In the data rows, zero lies at 4.5, halfway between 4 and 5.
Here are some points:
[3 4 5 4 3 6 3 7 7 4 6 7 5 6 5 3 3]
[2 4 6 2 7 6 0 5 7 5 7 9 4 5 4 4 4]
[4 5 5 3 6 6 2 7 6 4 8 7 4 6 5 2 4]
[4 4 5 5 6 5 5 5 5 5 6 5 4 6 5 5 4]
[2 4 6 3 4 7 2 8 9 5 7 9 4 7 6 1 3]
[6 6 4 5 4 2 6 0 1 5 2 3 4 3 3 8 7]
[5 4 6 3 6 5 2 6 6 4 7 7 5 6 6 3 4]
[4 3 7 6 3 5 3 9 8 3 8 6 7 7 7 1 1]
[4 5 5 5 3 7 5 8 7 4 6 4 5 7 7 2 2]
[6 4 4 5 3 1 5 2 2 4 2 3 6 3 4 6 6]
[6 5 4 6 4 2 6 2 1 4 2 2 5 3 3 6 6]
[5 4 5 3 9 5 1 6 4 4 8 6 4 5 5 4 4]
[3 5 6 4 3 6 3 8 7 4 6 7 5 7 8 2 2]
[7 4 3 6 4 1 6 1 1 4 2 2 5 1 2 6 8]
[5 5 4 5 5 4 6 2 4 5 4 5 4 4 3 6 6]
[6 4 3 3 7 3 6 2 2 5 3 3 4 3 4 8 6]
[5 4 4 5 4 4 4 5 4 4 4 4 4 4 4 4 5]
[3 6 5 3 7 8 4 6 6 6 7 6 3 7 7 4 3]
[4 4 3 5 3 3 7 1 3 6 1 3 4 3 2 7 7]
[6 5 4 5 4 3 7 3 2 4 3 2 5 3 4 6 6]
[2 4 6 2 7 6 0 7 7 5 8 9 4 6 5 3 3]
[4 6 4 5 3 4 6 4 4 4 2 3 4 4 4 5 5]
[3 4 6 4 5 7 2 9 7 4 8 7 5 7 7 1 2]
[3 4 7 4 4 7 1 9 9 4 9 9 5 8 7 0 2]
[4 4 5 4 4 4 2 5 5 4 6 6 5 4 5 3 4]
[5 4 4 5 5 4 3 4 4 4 5 4 5 4 4 5 4]
[5 2 5 6 4 4 4 8 6 3 7 4 8 5 6 2 2]
[6 3 3 5 5 1 5 1 1 4 2 2 6 1 4 8 6]
[2 6 5 4 3 8 5 7 8 5 5 7 3 8 6 2 3]
[4 6 5 6 4 6 7 5 5 5 4 4 2 6 4 4 5]
[4 5 5 4 4 5 3 5 6 4 6 6 4 5 5 3 4]
[5 5 5 3 5 4 3 3 4 4 5 6 4 4 4 5 6]
[4 3 7 4 6 5 0 8 6 3 9 7 6 6 6 1 2]
[4 6 3 4 4 6 5 4 5 6 4 5 2 4 3 4 6]
[8 4 3 5 5 1 6 2 1 4 2 2 5 2 3 6 7]
[2 5 4 3 5 8 3 8 7 5 7 6 3 6 5 2 2]
[4 4 7 4 4 6 2 9 8 3 8 8 5 7 7 0 2]
[4 5 4 5 3 5 5 3 4 5 2 3 4 4 3 5 5]
[4 3 6 4 6 6 2 9 7 4 9 6 6 7 7 3 2]
[5 5 6 4 6 6 3 8 6 4 8 5 5 7 7 3 2]
[4 3 5 5 3 5 3 8 7 4 6 5 6 5 5 2 2]
[6 4 5 4 7 4 4 5 3 4 6 4 5 5 6 5 4]
[4 4 5 3 5 5 1 6 5 3 7 6 5 5 5 2 3]
[4 5 4 5 6 8 5 6 6 5 6 4 2 5 4 3 3]
[5 6 4 5 4 3 6 0 2 5 1 4 3 3 2 7 7]
[5 5 5 6 4 4 4 6 4 3 5 4 5 5 5 3 3]
[5 5 4 5 4 5 6 5 5 5 5 4 5 5 5 4 5]
[4 4 6 4 4 7 3 9 7 3 8 4 6 7 8 1 1]
[4 4 5 5 4 5 5 6 6 5 5 5 5 5 5 4 3]
[4 4 6 5 4 7 3 9 7 3 7 5 5 7 7 0 2]
[4 5 4 4 5 7 5 6 5 5 5 4 4 6 6 4 4]
[4 4 4 4 5 6 4 6 6 5 6 5 4 5 4 3 4]
[6 5 5 3 6 1 4 0 1 5 3 5 4 2 3 7 8]
[7 6 4 6 4 1 7 0 0 4 1 1 5 2 3 8 7]
[4 5 5 4 5 6 3 6 5 4 6 5 4 5 5 3 4]
[5 4 5 4 4 4 5 3 4 5 4 5 4 4 4 5 6]
[2 5 5 3 5 8 2 9 8 4 8 7 3 7 6 1 2]
[4 5 6 3 4 4 2 5 5 4 6 7 4 5 4 4 5]
[4 5 2 4 6 4 6 0 1 7 1 3 2 2 1 8 8]
[5 5 3 4 6 4 5 1 2 6 4 4 3 3 2 7 7]
[5 4 3 6 4 2 6 0 1 5 2 3 4 2 2 8 7]
[2 5 7 4 3 7 2 9 9 4 8 9 5 9 7 0 2]
[4 5 4 4 5 7 3 8 6 4 7 5 5 6 6 2 2]
[6 4 5 5 6 4 3 6 4 3 6 3 6 5 5 4 4]
[4 4 5 6 1 4 6 4 6 5 2 5 6 5 5 5 4]
[4 3 5 6 3 5 4 8 6 3 6 4 6 6 6 2 2]
[4 6 6 4 5 7 3 9 7 4 8 6 4 8 7 1 2]
[3 5 6 4 5 7 3 8 7 4 6 6 4 7 7 2 2]
[5 5 6 4 4 4 3 4 4 4 5 6 5 5 4 5 5]
[4 3 6 5 6 6 4 8 7 4 8 6 5 7 7 2 2]
[3 6 4 5 3 7 6 6 6 5 4 4 4 6 5 4 3]
[5 5 6 4 5 5 2 7 5 3 8 6 5 6 6 2 3]
[3 4 6 5 2 6 4 8 8 4 6 6 6 7 8 2 2]
[4 6 2 6 3 4 9 0 4 7 1 3 3 3 1 7 8]
[4 4 5 5 5 7 3 9 7 3 8 5 5 6 6 0 3]
[7 4 4 6 3 2 7 4 3 3 3 2 6 3 4 5 5]
[5 4 4 5 4 4 5 5 5 4 5 4 5 4 4 3 5]
[4 5 4 4 5 6 4 5 5 5 5 5 3 5 4 3 4]
[5 4 4 5 4 3 5 2 3 4 3 3 5 3 4 6 5]
[5 4 4 4 5 4 5 4 4 5 4 4 5 4 5 5 5]
[5 5 4 5 7 5 7 2 3 6 3 3 3 4 3 7 6]
[3 5 4 6 3 8 5 8 7 4 5 4 4 6 5 2 2]
[5 3 6 3 7 5 1 8 6 4 9 7 6 6 7 3 2]
[4 4 5 5 4 5 5 6 6 5 4 4 6 5 5 4 3]
[5 5 2 4 5 4 8 0 1 7 1 2 3 2 2 9 7]
[5 5 5 4 5 5 5 5 4 4 5 3 4 5 6 4 4]
[4 5 4 4 4 4 5 3 3 5 3 4 4 4 4 6 5]
[5 4 5 4 5 4 2 6 5 4 6 5 6 5 6 4 3]
[6 5 4 4 4 3 5 2 3 5 2 4 5 3 5 7 6]
[6 4 5 5 4 1 6 1 2 5 2 4 6 3 4 7 7]
[6 2 4 5 4 1 5 4 4 4 4 4 9 3 6 6 4]
[5 4 5 4 7 5 4 5 4 4 5 4 5 6 6 5 4]
[4 4 5 5 3 6 3 9 8 3 7 5 6 6 6 0 2]
[4 4 6 3 5 6 2 8 7 4 7 7 6 7 8 2 2]
[6 5 5 4 6 2 5 2 2 5 4 5 5 3 4 8 6]
[6 4 5 2 8 4 3 4 2 5 5 4 5 5 7 6 5]
[3 4 5 5 2 5 5 7 7 4 5 5 6 6 7 3 3]
[1 6 6 4 2 8 4 8 9 4 6 7 3 8 6 1 2]
[2 5 4 5 3 5 4 4 6 5 3 6 3 4 3 4 4]
[6 6 3 7 2 2 8 0 1 5 0 2 4 2 2 7 7]
[7 3 4 5 6 0 4 0 1 4 3 3 7 1 3 9 7]
[3 5 6 6 3 7 5 7 7 4 6 5 4 7 6 2 2]
[4 4 5 4 4 5 3 6 6 4 5 6 5 5 5 3 4]
[4 6 4 4 4 4 7 0 2 6 1 4 2 3 2 7 8]
[3 4 5 4 5 7 4 7 6 5 6 5 4 7 8 3 2]
[2 5 4 5 3 6 5 4 6 5 3 6 3 4 2 4 5]
[4 4 4 5 3 4 4 5 4 4 4 4 4 4 4 4 4]
[4 5 6 6 3 5 5 8 7 4 7 6 6 7 6 3 2]
[6 5 4 4 5 3 6 1 1 5 1 3 3 3 3 7 7]
[5 5 5 5 6 5 4 5 4 4 7 3 4 5 5 4 3]
[5 4 5 5 3 4 4 7 5 3 6 5 6 5 6 2 4]
[3 4 6 2 7 6 0 7 6 4 8 6 4 6 6 3 2]
[5 5 5 4 5 2 4 1 3 5 3 5 4 3 2 7 7]
[3 6 4 5 2 6 7 5 5 5 3 4 4 5 4 5 4]
[7 5 4 4 7 3 5 3 1 4 4 2 4 3 4 7 6]
[5 4 7 5 5 5 2 9 7 2 9 6 7 7 8 2 1]
40 more points follow, each with its number after it:
[5 5 5 4 6 5 4 6 5 4 6 4 4 5 5 4 4] 0
[7 4 3 4 7 0 5 0 0 5 1 2 4 1 2 9 8] 1
[5 5 5 4 4 3 5 3 4 5 3 5 5 4 5 6 6] 2
[4 4 6 2 6 6 1 8 8 4 9 8 5 7 7 2 3] 3
[4 6 5 6 4 6 6 5 5 5 4 4 2 6 4 3 4] 4
[4 5 3 4 5 4 4 2 3 6 3 5 3 3 2 6 6] 5
[5 5 3 4 6 5 5 4 4 5 5 4 3 4 4 4 6] 6
[3 5 6 3 4 5 3 3 6 6 4 8 4 5 4 5 6] 7
[4 3 5 6 3 6 6 8 8 4 6 4 7 7 7 2 2] 8
[4 6 3 5 2 5 7 2 4 6 1 5 3 4 2 5 7] 9
[5 1 5 5 4 2 4 7 6 3 6 5 9 5 8 4 2] 10
[5 5 4 4 6 5 4 4 3 4 5 3 4 4 4 5 5] 11
[6 5 4 4 6 3 5 3 2 4 5 3 5 3 5 6 5] 12
[2 5 7 2 5 8 0 9 9 5 8 9 4 8 6 1 3] 13
[6 5 3 5 3 3 8 0 1 6 1 3 4 2 2 8 8] 14
[6 4 4 4 5 3 6 2 2 5 3 3 5 3 5 7 6] 15
[3 5 6 4 4 7 3 9 8 4 7 6 5 7 8 2 2] 16
[6 5 4 4 8 4 4 2 1 5 5 2 3 3 4 7 6] 17
[4 6 5 4 3 4 4 4 5 4 4 5 4 5 4 4 5] 18
[5 4 5 5 3 5 5 8 5 3 6 3 5 6 6 2 3] 19
[6 5 3 5 5 2 6 0 0 5 0 1 4 1 2 8 8] 20
[4 3 5 5 6 6 3 9 7 3 9 5 6 7 7 1 1] 21
[4 5 4 5 3 5 6 4 4 4 3 3 4 5 4 4 5] 22
[5 4 6 3 6 3 1 4 3 3 6 6 5 4 5 5 4] 23
[4 4 5 3 5 4 3 5 6 5 6 7 6 5 5 5 5] 24
[6 4 4 5 4 1 6 0 1 5 1 3 6 2 4 8 8] 25
[5 3 6 6 4 3 3 7 6 3 7 6 7 5 5 2 3] 26
[4 4 4 5 6 6 4 6 5 5 7 3 4 5 5 4 3] 27
[6 5 3 4 7 2 6 0 0 6 2 3 4 2 3 9 8] 28
[4 5 5 6 1 4 6 3 5 4 2 4 5 5 4 5 5] 29
[5 4 4 6 2 2 8 2 3 5 1 2 5 3 3 6 6] 30
[5 5 5 5 4 5 5 4 4 4 4 3 4 5 5 4 4] 31
[6 5 3 4 6 3 6 0 1 5 3 2 4 2 3 8 7] 32
[4 4 6 5 5 7 3 9 7 3 8 5 5 7 6 1 2] 33
[6 3 4 7 3 1 6 1 1 4 1 1 6 1 2 7 6] 34
[3 4 5 3 6 7 3 7 7 5 7 6 5 6 6 4 2] 35
[5 3 5 4 5 5 3 8 5 3 6 4 6 6 7 3 2] 36
[4 5 4 4 4 6 5 6 5 4 5 4 4 5 5 3 4] 37
[5 4 4 4 5 4 4 5 4 4 4 3 5 4 5 4 4] 38
[6 3 3 6 3 3 7 4 4 4 2 3 5 3 3 5 6] 39
Which of these numbered points is nearest to each point below, ignoring the direction in which the first points spread most? Its number follows each.
[7 4 4 5 5 1 5 1 1 4 2 3 6 2 3 8 8] > 25
[4 5 5 4 6 6 3 6 5 5 6 6 4 6 5 4 4] > 28
[6 5 5 5 6 3 5 4 3 3 5 3 4 4 4 5 5] > 0
[4 5 5 3 4 5 4 4 5 5 4 6 5 5 6 5 5] > 2
[5 4 4 5 5 4 4 5 4 4 5 3 5 4 5 4 4] > 38
[3 5 6 4 4 7 2 8 8 3 7 7 5 7 6 1 2] > 18
[5 3 6 5 5 5 3 9 6 2 7 4 6 6 7 2 1] > 36
[6 6 3 4 6 5 5 3 3 5 4 4 3 3 3 5 7] > 6
[2 7 2 4 2 8 8 1 6 8 1 6 0 4 1 5 8] > 9
[6 4 2 4 6 3 7 1 1 6 3 2 4 2 3 8 7] > 32
[5 2 5 5 4 4 4 8 6 2 7 4 8 6 8 3 1] > 10
[6 5 4 3 6 3 4 2 3 5 4 6 4 3 3 7 7] > 3
[5 4 5 5 4 3 5 3 3 4 3 4 6 4 4 5 5] > 25
[3 6 6 4 5 9 2 9 8 4 9 7 4 8 7 1 1] > 32
[4 4 5 3 7 6 0 9 6 3 9 6 5 6 7 2 2] > 1
[5 3 4 4 4 1 5 0 2 6 1 5 6 2 2 9 7] > 24
[5 3 6 4 6 2 2 4 4 4 6 6 7 4 5 6 4] > 23
[5 6 4 4 5 4 6 0 2 6 2 5 2 3 2 7 9] > 13
[6 3 4 6 4 1 6 2 2 3 3 2 7 3 5 7 5] > 10
[4 5 3 3 8 8 4 6 6 6 6 6 2 5 4 3 5] > 6
[4 5 3 4 4 3 6 0 3 7 2 6 4 2 2 8 8] > 7
[5 5 4 5 4 4 6 2 4 6 3 4 5 4 5 7 5] > 16
[5 5 5 2 8 4 3 3 2 5 5 5 4 4 5 6 6] > 28
[4 5 4 5 2 5 6 4 4 4 3 3 4 5 4 4 5] > 22
[3 4 4 4 6 6 5 4 5 6 4 5 3 5 4 6 4] > 35
[5 4 6 4 5 3 2 5 4 3 6 6 5 4 4 4 4] > 23
[4 5 5 4 4 4 4 4 5 5 3 5 5 5 5 6 5] > 2
[6 4 4 7 3 2 9 2 2 4 1 1 6 3 4 7 6] > 8
[3 5 5 4 4 7 3 9 7 4 7 5 4 6 6 1 2] > 37
[4 4 5 5 5 7 3 9 8 3 9 6 5 7 6 0 2] > 33
[4 5 4 6 6 6 6 5 4 6 5 3 3 5 4 5 4] > 27
[5 4 4 6 5 3 6 3 3 4 3 3 4 3 3 5 5] > 33
[5 4 7 3 7 4 0 8 6 3 9 7 6 6 7 2 2] > 23
[4 4 5 3 9 7 0 8 5 4 9 5 4 6 7 2 2] > 17
[6 3 6 6 3 4 5 9 6 2 7 3 8 7 8 2 1] > 19
[3 7 5 6 5 8 6 5 5 5 5 4 1 6 4 3 4] > 4
[4 4 6 3 5 5 2 7 8 4 8 8 6 7 6 3 3] > 24
[5 4 4 6 2 3 8 2 3 5 0 2 5 3 3 6 6] > 30
[7 3 7 5 5 1 2 6 4 2 7 5 7 5 6 3 4] > 26
[6 5 4 5 6 3 5 3 3 4 5 3 4 4 4 5 5] > 0
[5 5 4 5 5 4 4 4 3 4 4 3 4 3 4 5 5] > 20
[5 4 4 5 3 5 4 7 6 3 5 5 5 5 5 2 3] > 39
[5 4 5 4 4 2 4 1 3 5 3 6 6 3 3 7 7] > 24
[4 5 5 6 1 4 6 3 5 5 2 5 5 4 4 5 5] > 29
[7 4 4 5 5 1 6 0 1 5 2 3 6 2 3 9 8] > 25
[4 4 6 4 4 4 3 6 5 4 6 5 6 6 5 3 4] > 25
[6 3 4 5 5 1 7 0 1 6 1 3 6 2 3 9 8] > 25
[5 4 6 4 5 2 3 3 4 5 5 7 6 4 4 6 6] > 24
[4 4 5 4 4 5 3 7 5 3 6 5 6 5 6 3 3] > 38
[5 4 4 5 4 2 5 2 2 4 2 2 6 2 3 7 6] > 38
[5 5 5 4 4 3 5 1 4 6 3 6 4 4 3 8 7] > 7
[5 5 5 4 7 5 4 4 3 5 5 4 4 5 5 6 5] > 28
[4 3 5 6 4 4 3 6 5 3 5 3 6 4 5 3 3] > 34
[4 4 5 3 5 6 3 6 6 5 6 6 4 6 6 3 4] > 32
[5 6 5 4 4 3 5 2 3 4 3 4 4 4 3 6 6] > 18
[3 5 6 6 1 6 5 7 7 4 5 6 5 7 6 2 3] > 29
[6 5 4 4 6 3 4 4 2 4 5 3 5 4 5 5 5] > 12
[5 2 5 6 6 4 4 7 5 4 7 4 7 5 6 4 3] > 21
[6 4 5 4 7 2 2 3 2 4 5 5 5 3 4 6 5] > 23
[5 5 4 5 2 4 7 2 3 5 1 2 3 4 3 6 6] > 22
[6 4 5 3 9 5 1 7 4 3 9 4 5 5 6 2 4] > 17
[3 4 6 5 3 6 5 8 8 4 6 6 6 7 6 2 2] > 30
[2 5 5 5 1 8 4 8 8 5 5 7 3 7 5 0 3] > 9
[4 5 5 3 8 7 1 9 7 4 9 7 5 7 7 2 2] > 28
[6 4 5 3 7 5 2 7 4 3 8 3 6 5 7 3 3] > 12
[6 4 4 4 6 3 5 2 2 5 3 3 5 3 5 8 6] > 15
[4 5 4 5 5 5 6 4 5 5 4 3 5 5 5 6 4] > 16
[4 5 4 3 6 6 3 5 5 5 6 5 3 5 5 4 4] > 32
[5 7 3 5 4 4 7 0 1 6 0 3 2 3 1 7 8] > 4
[6 5 3 6 4 3 8 0 2 6 1 2 4 2 2 8 8] > 14
[5 5 5 3 6 4 3 4 2 4 5 4 3 4 5 5 5] > 11
[3 4 6 4 4 5 5 6 7 6 5 7 5 6 6 4 4] > 2
[5 6 4 5 4 3 6 1 2 5 2 4 3 3 2 6 7] > 18
[6 5 6 4 6 2 2 3 3 4 6 6 5 4 5 6 6] > 23
[4 4 5 4 5 6 3 9 6 4 7 5 5 7 7 2 2] > 38
[4 3 5 4 5 4 3 6 6 5 6 6 6 5 5 5 4] > 24
[5 3 5 3 9 5 0 8 5 3 9 6 5 5 6 2 3] > 1
[4 5 5 4 3 3 4 2 5 5 4 7 5 3 3 6 7] > 7
[5 5 4 6 1 3 7 1 3 5 0 3 5 3 3 6 6] > 29
[5 3 6 5 6 5 2 9 6 3 9 5 6 7 7 1 1] > 21
[4 4 5 5 5 7 3 9 7 3 8 5 5 6 6 0 3] > 33
[2 4 6 2 7 6 0 6 7 5 8 9 3 6 4 3 4] > 13
[3 6 5 3 3 5 4 3 5 6 3 7 2 4 3 5 6] > 7
[6 4 5 5 5 1 4 1 1 4 3 4 5 2 2 7 6] > 23
[2 5 4 5 4 9 5 7 8 6 6 5 3 7 5 2 2] > 4
[5 5 4 4 7 4 5 2 2 5 4 3 3 4 4 7 6] > 32
[5 4 3 5 4 4 7 2 4 6 2 4 5 3 3 7 6] > 14
[4 5 4 4 4 4 6 2 3 5 2 4 4 4 4 7 6] > 16
[4 5 6 4 3 6 3 7 7 4 6 6 4 6 5 1 3] > 18
[5 4 7 3 5 5 0 9 7 2 9 7 6 7 8 0 1] > 23
[3 5 5 4 5 6 3 7 6 4 6 5 4 6 6 3 3] > 20
[5 5 5 3 6 5 3 4 5 5 6 6 4 4 4 4 5] > 3
[6 6 3 6 3 3 8 1 2 6 1 3 3 3 3 7 7] > 14
[5 2 6 6 6 5 3 9 7 3 9 5 8 7 8 2 1] > 21
[2 6 6 3 3 7 2 6 8 5 6 9 2 6 4 2 4] > 7
[1 5 5 5 2 8 5 7 9 6 5 7 4 7 5 2 2] > 9
[6 4 3 7 4 3 8 3 3 5 3 3 5 2 3 5 6] > 39
[5 4 4 5 4 3 5 3 3 4 3 4 6 3 4 6 5] > 25
[4 3 6 4 5 6 3 9 6 3 7 5 6 7 8 2 1] > 36
[6 5 4 7 2 3 8 3 4 4 3 2 5 3 3 5 5] > 30
[3 5 5 5 2 8 4 9 8 3 7 5 5 7 7 0 1] > 22
[5 6 4 6 1 3 8 1 3 5 0 4 4 3 2 7 7] > 29
[5 4 4 3 9 5 1 5 4 5 8 5 4 4 5 4 4] > 17
[4 3 5 5 4 6 3 8 7 3 7 5 6 6 7 2 2] > 38
[4 5 6 3 5 5 2 6 6 4 7 7 4 6 5 3 4] > 3
[4 4 5 2 7 6 1 6 6 5 8 7 4 6 6 3 4] > 3
[6 4 5 3 7 5 2 7 4 3 8 3 6 5 7 3 3] > 12
[2 5 4 4 2 4 4 3 6 6 2 7 3 4 2 5 6] > 7
[3 4 6 4 5 7 1 9 6 3 8 6 4 6 6 0 2] > 20
[6 4 5 7 3 2 6 4 3 3 3 2 7 4 5 5 4] > 34
[5 5 6 3 6 4 2 5 4 4 6 7 4 5 5 4 5] > 3
[7 3 6 5 4 1 3 6 4 2 6 5 7 4 6 4 4] > 26
[5 4 5 4 5 2 3 4 3 3 5 5 5 3 4 5 5] > 23
[4 6 5 3 4 3 5 1 4 6 2 6 3 4 2 6 7] > 7
[6 4 5 4 4 2 4 3 4 4 4 5 6 3 4 6 6] > 25
[6 4 3 4 6 3 6 2 3 5 3 4 5 3 4 7 6] > 15
[5 6 3 5 2 3 8 1 1 5 0 2 4 3 3 7 7] > 22
[3 4 5 3 7 7 3 7 6 5 7 6 4 7 7 3 3] > 28
[6 4 5 4 5 4 5 5 5 4 5 4 7 5 6 6 4] > 15
[6 5 5 5 4 2 6 2 4 5 3 4 6 3 3 7 6] > 2
[5 5 5 6 4 4 6 4 4 4 4 3 5 5 5 5 4] > 31
[4 4 5 4 5 4 3 4 5 5 5 6 5 4 4 5 5] > 24
[3 4 7 3 5 6 0 9 8 4 9 8 5 7 7 1 2] > 3
[4 4 5 2 7 4 1 5 5 5 7 6 5 5 5 5 4] > 3
[6 4 4 5 5 2 6 2 2 4 3 3 6 3 5 7 6] > 15
[5 4 5 3 7 5 4 5 3 5 6 4 4 5 6 6 4] > 28
[5 4 5 5 5 6 4 8 6 3 6 4 5 6 6 2 3] > 33
[7 5 4 6 5 1 8 0 0 5 1 1 5 2 2 9 7] > 33
[6 4 5 6 3 4 6 6 5 3 4 3 6 5 6 4 3] > 19
[6 4 2 5 6 2 7 1 1 5 2 1 5 2 3 9 6] > 21
[5 6 4 6 3 4 7 2 3 5 2 4 4 4 3 6 6] > 14
[6 3 4 3 7 3 4 4 3 5 5 4 6 4 6 7 4] > 15
[2 6 6 4 2 8 4 6 8 5 5 8 3 7 4 2 3] > 9
[6 3 6 6 3 2 3 5 4 3 5 5 7 4 5 4 5] > 26
[7 4 4 5 5 2 5 4 2 4 4 2 5 3 4 4 6] > 38
[3 4 3 4 7 6 4 5 5 6 5 4 4 4 4 6 4] > 35
[7 4 3 5 5 1 7 1 1 5 1 2 5 2 4 8 7] > 15
[3 4 4 3 5 6 3 5 6 6 5 6 5 5 5 5 4] > 35
[4 5 4 4 4 6 6 5 4 5 4 4 3 5 5 4 5] > 37
[5 3 5 3 6 3 1 5 4 4 6 6 5 4 5 4 4] > 23
[5 5 4 5 3 4 6 2 4 5 2 4 4 4 3 7 6] > 14
[5 4 6 4 6 4 2 4 4 4 6 6 5 5 5 5 5] > 23
[6 4 5 5 5 2 2 4 3 3 5 5 7 4 5 5 4] > 23
[5 5 5 3 8 6 2 7 6 4 9 6 4 6 6 3 3] > 17
[3 3 5 6 4 7 4 9 8 4 7 5 5 6 6 1 1] > 39
[5 4 5 1 8 4 2 4 4 5 6 6 4 5 6 6 5] > 3
[4 4 5 4 4 5 4 7 6 3 6 5 6 6 6 3 2] > 38
[6 4 5 5 5 3 5 5 3 4 4 3 7 4 6 6 4] > 36
[3 4 6 6 2 7 4 9 9 3 7 5 6 8 7 0 0] > 30
[6 2 4 6 6 3 5 5 4 4 5 3 7 4 6 5 4] > 21
[5 4 4 7 2 4 8 5 5 4 3 2 6 4 5 5 4] > 8
[5 4 5 3 6 4 3 4 5 5 6 7 5 4 4 5 6] > 3
[4 6 4 5 2 4 7 0 4 6 1 6 3 3 1 6 7] > 9
[4 4 5 5 3 6 5 8 7 3 6 4 5 7 7 2 2] > 19
[4 4 6 4 7 6 3 7 5 4 7 5 4 7 7 4 3] > 28
[6 5 3 6 5 3 7 0 1 5 1 1 3 3 2 7 7] > 31
[3 4 4 4 6 4 2 3 4 5 5 5 4 3 2 5 5] > 5
[3 4 5 2 7 4 1 2 4 6 4 8 3 3 2 6 6] > 13
[3 5 4 4 6 5 3 4 4 5 5 5 3 4 3 5 5] > 5
[6 2 5 6 3 3 3 9 7 2 8 5 8 5 6 0 3] > 26
[3 5 6 5 1 6 5 7 7 4 4 6 5 6 6 2 3] > 29
[8 3 5 7 5 0 6 1 1 3 3 2 8 2 3 7 6] > 26
[6 4 3 3 7 4 4 3 2 5 5 3 4 3 4 6 5] > 32
[3 5 7 3 4 6 2 7 8 4 7 9 5 7 6 3 3] > 7
[3 5 5 5 1 5 6 5 6 4 3 5 4 5 4 3 4] > 29
[3 4 5 5 2 7 5 9 9 4 6 6 6 7 6 1 1] > 30
[3 4 5 3 6 9 3 9 8 5 8 6 4 8 7 1 2] > 6
[7 3 5 6 3 3 6 6 4 3 5 2 8 5 6 4 3] > 19
[5 4 6 2 9 5 1 6 4 4 8 5 5 6 7 5 4] > 17
[4 4 6 4 5 5 2 7 7 4 8 7 7 6 6 3 3] > 24
[3 5 5 4 6 6 2 7 6 4 7 5 3 5 5 2 3] > 11
[5 6 2 5 3 3 8 0 3 6 0 4 2 1 0 6 9] > 9
[5 4 6 4 5 3 2 6 5 3 7 6 5 5 5 3 3] > 23
[5 3 5 5 5 2 5 1 3 5 2 4 6 3 3 8 6] > 25
[4 4 5 5 3 6 5 8 6 3 5 4 5 6 6 1 3] > 19
[5 5 5 4 4 3 4 1 3 5 3 6 4 3 3 6 7] > 7
[6 5 5 5 6 4 5 4 3 4 5 3 4 4 4 5 5] > 0
[5 4 5 4 6 5 3 6 5 4 7 6 5 5 5 3 4] > 32
[4 5 3 5 4 4 6 3 3 5 3 4 3 3 3 5 5] > 37
[4 4 5 3 5 4 2 3 4 5 5 6 4 4 4 5 5] > 3
[5 4 5 3 7 5 2 7 6 4 7 6 6 5 6 3 3] > 1
[5 6 6 7 2 6 5 8 7 2 6 4 6 6 6 1 2] > 19
[4 4 4 5 6 5 3 5 4 4 6 4 4 4 4 4 3] > 11
[4 7 3 4 3 5 7 0 3 7 0 4 1 3 1 7 8] > 9
[6 4 3 6 4 3 7 1 2 5 1 1 5 3 3 8 6] > 31
[2 4 5 4 4 7 1 9 8 3 8 6 5 6 6 0 1] > 20
[4 5 4 3 6 5 5 2 3 6 3 5 4 4 5 7 5] > 35
[6 3 6 6 6 3 4 7 4 3 7 3 7 5 6 3 3] > 21
[4 6 5 4 4 4 5 2 4 6 3 6 3 4 2 6 7] > 13
[6 5 5 6 4 3 5 4 3 3 4 3 5 4 4 5 5] > 33
[6 4 6 6 5 4 3 7 5 2 8 3 6 6 7 2 2] > 21
[5 4 6 4 5 6 3 9 7 3 8 5 7 7 8 2 1] > 36
[4 5 4 7 1 4 9 2 4 5 0 3 3 4 2 6 6] > 29
[6 3 6 4 7 3 0 8 5 2 9 5 8 5 7 3 2] > 23
[3 4 4 5 4 6 6 6 6 6 4 3 5 5 5 5 3] > 16
[4 5 4 3 4 5 4 3 5 6 4 7 4 4 5 5 5] > 7
[6 4 2 4 6 3 7 2 2 6 3 2 5 2 3 7 7] > 32
[2 4 6 5 1 7 4 9 9 4 6 7 6 8 8 1 1] > 29
[2 5 5 5 1 8 6 8 9 5 6 7 3 7 5 1 2] > 9
[5 5 3 5 4 3 7 1 1 5 1 2 3 2 2 7 7] > 37
[4 4 3 5 4 6 6 5 5 5 4 4 4 4 4 4 4] > 37
[3 5 5 4 4 5 4 3 5 5 4 6 3 5 3 5 6] > 13
[7 3 5 4 5 0 4 0 1 5 3 5 6 1 2 9 8] > 23
[5 5 4 4 6 3 5 1 2 6 2 5 3 3 3 7 8] > 13
[2 5 5 3 6 8 2 8 7 5 7 7 3 6 5 2 2] > 5
[6 5 3 7 2 2 9 1 2 4 1 1 5 2 2 6 7] > 30
[4 6 5 7 0 5 7 6 7 4 4 5 5 6 4 2 4] > 29
[7 4 2 4 7 2 6 0 0 5 2 1 4 1 2 9 7] > 32
[6 6 4 5 3 2 7 0 1 5 0 3 3 3 2 8 8] > 18
[2 4 5 3 6 6 1 6 6 5 7 7 3 5 5 3 3] > 5
[6 5 5 4 8 2 3 1 1 5 5 4 3 3 3 8 7] > 17
[6 4 4 5 5 4 4 6 4 3 6 3 5 4 5 3 4] > 21
[3 5 5 5 3 8 6 7 7 5 5 4 4 7 6 2 3] > 22
